In the rows, 128 means zero.
First come named moves, each a turn or a mirror, each shown by rows before and after it. For each pair of rows after them, which moves, in which order, take the first row to the second? The first pair is done for you.
move z583:
[154 132 175 184 175 167 121 176 175 159 185 206 191 107 138 116 164  94
 100 134 107 140 172] |-> [ 65  89 143  88  95 201 150  89  91 153  28 105 146 153  88 131 141 154
 138 106 127  83 126]
[172 141 106 147 135 100 128 108 127  93 141 135 114  99 147 109 117  91
  93  75  89 106 134] |-> [150 131 100 124 117 109 134  87 106  95 103 110 104 111 133 114 112 105
 103  66  96  94 124]
[153 158 147 141 159 131 112 155 154 114 172 194 211  94 166 184 178  79
  91 163  87 145 199] |-> [ 73 119 120  53  85 163 139  74  78 109  32 100 172 135 117 199 157 136
 126 139 106  94 157]
move z963:
[ 90  78 154 131 152 112 158 162 170 132 140 143 144 103 121 116 183 168
 126 136 154 125 129] |-> [182 159 128  86 117 121 118 148 129  93 112 101 110  78 125 150 102 129
 137 143 107 147 173]
[118 110 124 149 140 120 132 105 142 122 144 144 145 123 133 122 165 130
 113  86 129 102  99] |-> [168 152 110 124 121 126 111  97 123 101 130 121 127 108 135 139 122 111
 122  89 104 114 122]
[127 130 147 165 145 140 117 130 144 150 156 138 144 139 135 125 126 118
 113 127 131 135 129] |-> [150 152 142 153 137 143 108 125 134 140 146 128 136 133 137 133 106 109
 117 125 121 142 140]
move z518:
[166 159  95 124 112  92 136 124 116 121 105  71  79 153 133 105  65 116
 147  86 151 111 129] |-> [146 150  98 145 112 102 141 120 110 151 118  74  84 180 133 101  53 114
 152 111 159 126 111]
[129 125 138 122 138 129 127 127 151 109 125 135 137  92 126 137 169 122
 119 114 128 110 149] |-> [145 137 128 141 138 126 121 111 149 115 136 135 134 102 143 131 159 102
 115 103 117 111 137]
[126 117 128 130 124 108 146 119 136 105 132 118 130 132 152 119 163 131
 117 135 158 122 153] |-> [136 125 126 135 124 108 142 111 136 107 135 119 127 131 157 116 156 125
 115 128 152 122 151]

Each pair is two moves apart.
[ 94  92 108 101 147 170 136 105 103 132  80 115 115 116 119 160 125 128
 153 179 111 142 103] |-> [ 88  79 113  97 155 160 143 112 118 119  76 122 119 103 117 154 154 140
 146 162 117 124 105]
z518, z963
[158 128 140 144 174 176  73 138 146 109 199 161 154 118 100 154 143  97
  96 151 108 165 118] |-> [ 94  96 127  82 125 199  94  93  95 108 106 104 135 147  61 167 133 140
 122 143 126 137  91]
z518, z583
[129 121 101  91 127 159 103 100  81 104 100 136 143 108 102 163 153  96
 144 146 112 104 133] |-> [159 137 102 126 142 151  92 107  98 109 140 159 150 103 128 154 152  69
 133 145 100 116 140]
z518, z583
[106 104 120 122 102 130 138  87  92 155 118 117 115 133 138 123 118 135
 129 110 130 135 105] |-> [100  96 126  97 104 128 142 103  99 137 106 110 114 117 123 130 132 155
 131 112 136 127 119]
z518, z518
[146 138 133 169  98 129 126 147 110 140 123 148 126 129 126 162  69 153
 103 167 140 178 107] |-> [145 133 139 131  99 120 131 167 122 108 102 141 127  95 104 175  91 177
 105 159 142 162 132]
z518, z518
[220 146 106 144 146  74 110 144 154 126 186 108 108 133 195  92  75  94
 115 114 126 153 128] |-> [120  93 134 140 145 103 141 184 149 177 193 119 129 171 151 108  83 140
 138 198 172 185 115]
z518, z518
[164 148 111 123 126 120 126 117 116 138 141 144 121 123 147 118 124 121
 112 126  97 142 129] |-> [124 127 121 124 128 131 139 133 114 162 147 147 129 142 131 124 127 139
 120 161 117 155 122]
z518, z518
[ 92  97 138 122 131 104 153 127 116 164  81  60 114 157 113 151  65 167
 139 148 181 121 129] |-> [135 115 165 154 178  84 141 189 170 151 160 114 139 116 129 148  89 148
 118 166 175 148 170]
z583, z518
[ 95 111 140 120 143 112 155 171 155 144 142 141 122 122 110 108 133 161
 125 131 162 136 120] |-> [150 138 126 113 144  97 138 155 161 107 132 134 111  94 129 104 133 139
 113  85 135 114 135]
z518, z518
[155 167 120 113 127 147 101  90 110 106 147 135 117 113 126 169 121  82
 151 166  80 123 147] |-> [ 82 102 144 127 154 133 132 112 151 118 154 167 142 115 114 152 200 127
 142 156 120  96 129]
z963, z518
[101 138 110  89 133 141 137 121 116 115 100  99 110 141 109 144 115 137
 135 114 130 112 136] |-> [118 138 127 136 173 125 134 158 157 126 167 151 134 129 128 131 142 123
 115 123 133 129 147]
z963, z583
[ 97  81 139 155 130 131 119 111 123 157 171 182 163 160 141 136 206 116
 129 163 136 134 141] |-> [162 143 121 127  99 147  90 101  82 139 155 146 138 153 143 164 128  82
 145 187 100 163 170]
z963, z518
[116 120 143  82 104 153 122 117  91 127  97 111 140 114  88 169 139 158
 148 165 119 131 143] |-> [182 150 148 113 135 129 101 140 125 108 148 144 149  80 122 156 146 122
 128 146  98 137 171]
z518, z583
[175 175 119  95 122 149 107 130 110 104 129 114 125  98 124 175 112 111
 123 149  94 141 192] |-> [ 81  97 139 169 155 142 144 129 148 167 172 161 160 149 136 131 183 135
 111 142 140 124 127]
z518, z963
[144 153 119 101 116 133 129 110 105 111  87 115 123 115 130 138 117 123
 144 139 113 114 142] |-> [ 91 109 128 145 136 129 148 108 127 146 115 140 143 143 138 114 157 132
 137 133 136 102 103]
z518, z963
[ 96 142 118 157  86 137 133 139 107 186 167 117 144 166 147  99 110 114
 114 186 165 116 136] |-> [ 96 134 126  84  89 122 141 176 127 124 126 108 141 104 113 122 150 155
 117 169 167  90 183]
z518, z518
[133  96 116 144 115  96 130 125 169 114  92 104  88 157 131 103 116 148
 125  85 112 107  99] |-> [139 100 126 178 134  95 129 145 182 132 139 133 104 166 142  97 115 132
 119 109 111 132  99]
z583, z518
[152 159 107 102 118 136 112 137 123  73 105  97 117 153 142 162  87 106
 146  92 124 132 153] |-> [ 81  95 129 148 152 125 143 154 165 109 144 140 150 171 142 134 160 138
 134  90 160 117 118]
z963, z583
[ 77 107 130 153 115 153 135  99 114 153 133 128 137 160 122 134 135 124
 125 153 126 134  99] |-> [ 91 108 134  98 117 138 136 121 130  99 100 119 131 109 100 149 166 150
 127 129 123 108 139]
z518, z518
